Named moves, each a turn or a mirror, and the order they were made in; the first pair answered
Q_936:
[0.9,9.1,11.8,-3.0,4.3,0.2,2.7,-0.2,15.5,10.4,6.5,10.7,5.7,7.2,15.4,9.8] -> [6.3,1.7,11.5,3.5,6.3,6.7,-0.9,1.6,12.5,12.8,7.0,12.0,7.1,5.6,9.9,12.6]
[-11.2,5.3,9.9,-16.4,-0.6,1.0,-0.9,-20.2,0.2,-7.2,7.6,-1.2,12.7,-5.3,0.9,-12.7] -> [0.7,-12.0,13.4,-1.5,7.6,12.6,-8.5,-10.5,-5.6,-2.7,8.9,-1.2,15.6,-9.2,-11.7,-6.2]
[-10.6,10.1,-9.8,-11.6,0.8,-3.0,14.0,3.0,-2.4,-2.2,3.4,-5.2,-3.7,1.8,3.0,-6.2] -> [0.8,-10.1,-7.6,4.4,7.5,11.0,4.2,10.0,-7.8,5.4,7.7,-5.2,-1.3,-0.8,-10.4,1.2]
[-18.3,-30.2,9.5,2.5,15.0,4.7,-3.9,7.6,-38.9,-10.4,0.2,7.6,7.0,3.0,-24.7,9.1] -> [-37.5,1.8,3.8,-23.8,1.9,-20.7,8.1,-5.9,-28.2,-23.5,-5.8,7.8,2.4,8.3,-1.3,-3.1]
Q_35:
[0.5,17.7,-10.6,-10.7,-2.8,-17.5,-4.1,-10.1,26.6,-13.9,12.4,11.4,5.6,31.9,6.0,19.9] -> [15.9,-12.0,-2.6,8.6,9.3,9.0,-16.1,-1.7,12.5,-6.2,26.6,9.8,13.5,24.6,-16.8,25.2]
[-15.2,8.5,6.0,5.0,3.8,-7.6,1.3,-11.1,3.0,18.7,-7.7,-1.6,-12.1,7.2,21.3,-4.2] -> [-4.8,-11.8,12.4,17.8,10.8,7.8,-6.4,-5.3,-6.6,25.7,1.7,-3.9,-8.3,3.5,5.5,-2.1]
[6.0,-0.5,6.3,-7.9,-4.8,24.4,-11.4,-1.7,-8.5,-18.5,-3.0,0.1,-8.4,6.9,-9.2,-4.5] -> [0.0,10.6,1.4,-15.9,-10.8,14.9,-4.4,-4.9,-3.6,-24.3,-7.3,1.8,-9.7,10.0,-0.7,-7.3]
Q_619:
[9.1,0.0,3.1,-0.6,3.4,0.9,-8.1,-9.2,27.0,18.5,23.4,12.3,18.4,8.3,26.8,11.5] -> [-4.0,17.5,-23.7,-22.1,9.6,-3.8,14.8,7.5,7.9,12.9,25.0,-11.3,-1.8,22.7,14.9,0.1]
[-23.2,10.7,-4.2,11.1,-1.5,4.3,14.7,-12.8,-18.0,-7.1,-13.9,1.7,7.8,13.6,-21.4,-14.7] -> [-14.6,0.7,10.3,22.5,-5.2,3.1,-0.3,-23.0,-6.9,-3.8,-14.2,13.0,17.0,3.9,-15.5,-8.5]
[-9.4,-20.1,10.5,10.1,14.7,19.0,-1.4,-9.3,-1.3,-10.4,9.7,-0.1,10.1,-0.5,-24.0,-23.3] -> [-11.7,-18.2,7.5,7.9,18.7,19.7,2.3,-5.7,-3.0,-8.1,13.2,-3.0,11.1,-0.2,-24.3,-22.1]
Now pairs of rows:
Each pair is 2 to 4 moves apart.
[18.2,-3.8,-13.8,35.6,-7.6,29.0,-0.4,30.1,13.4,10.5,-6.9,5.7,15.0,8.6,-47.9,14.7] -> [20.3,-5.0,-3.0,42.0,-15.7,22.0,-12.1,15.8,25.7,6.9,-15.1,19.9,22.0,0.9,-37.7,17.4] => Q_35 then Q_619 then Q_35
[26.9,-20.3,12.1,16.6,-19.0,-4.7,-12.9,-0.2,-2.0,-2.6,-16.6,12.5,-13.4,-1.9,1.3,0.6] -> [11.7,1.2,13.1,-4.5,-27.6,-17.8,-2.8,-14.9,2.8,-14.9,-16.3,11.5,-14.9,1.0,14.2,-11.0] => Q_936 then Q_35 then Q_936
[-4.4,0.3,-30.9,-2.0,11.2,-1.3,13.7,28.7,-20.8,6.2,-14.0,-14.5,-23.0,16.3,-18.3,2.9] -> [-3.3,-8.9,-26.1,1.0,13.8,7.9,10.7,26.4,-26.0,2.3,-5.7,-18.6,-18.5,11.5,-27.1,2.5] => Q_936 then Q_35 then Q_936 then Q_35
[-18.6,25.7,-12.2,-20.8,-10.4,-49.4,0.4,-0.9,0.0,-16.2,4.5,-9.1,5.2,0.9,18.2,-19.4] -> [-21.4,19.5,-8.7,-27.1,-4.4,-36.7,2.2,-2.0,-14.1,-21.6,18.9,-18.0,7.2,-1.2,2.3,-29.3] => Q_35 then Q_619 then Q_936
[-16.0,-2.7,4.8,-3.2,14.6,5.9,7.1,-33.3,5.9,-32.3,3.8,-7.5,-20.3,-10.7,-20.7,-34.5] -> [-17.6,15.9,-5.6,-3.9,8.0,-13.7,13.0,-27.1,18.3,-30.8,-13.9,-6.1,-28.5,-0.7,-5.6,-28.6] => Q_936 then Q_35 then Q_936 then Q_35
[-2.0,-11.1,-2.4,0.6,17.4,11.0,-3.7,17.4,-11.6,-5.4,-12.8,-12.7,-12.2,9.1,-20.6,13.7] -> [-8.8,7.6,-9.9,-6.8,7.8,-7.7,5.9,15.5,-2.2,-8.4,-25.4,-9.3,-17.7,15.0,-4.2,14.5] => Q_35 then Q_936 then Q_35
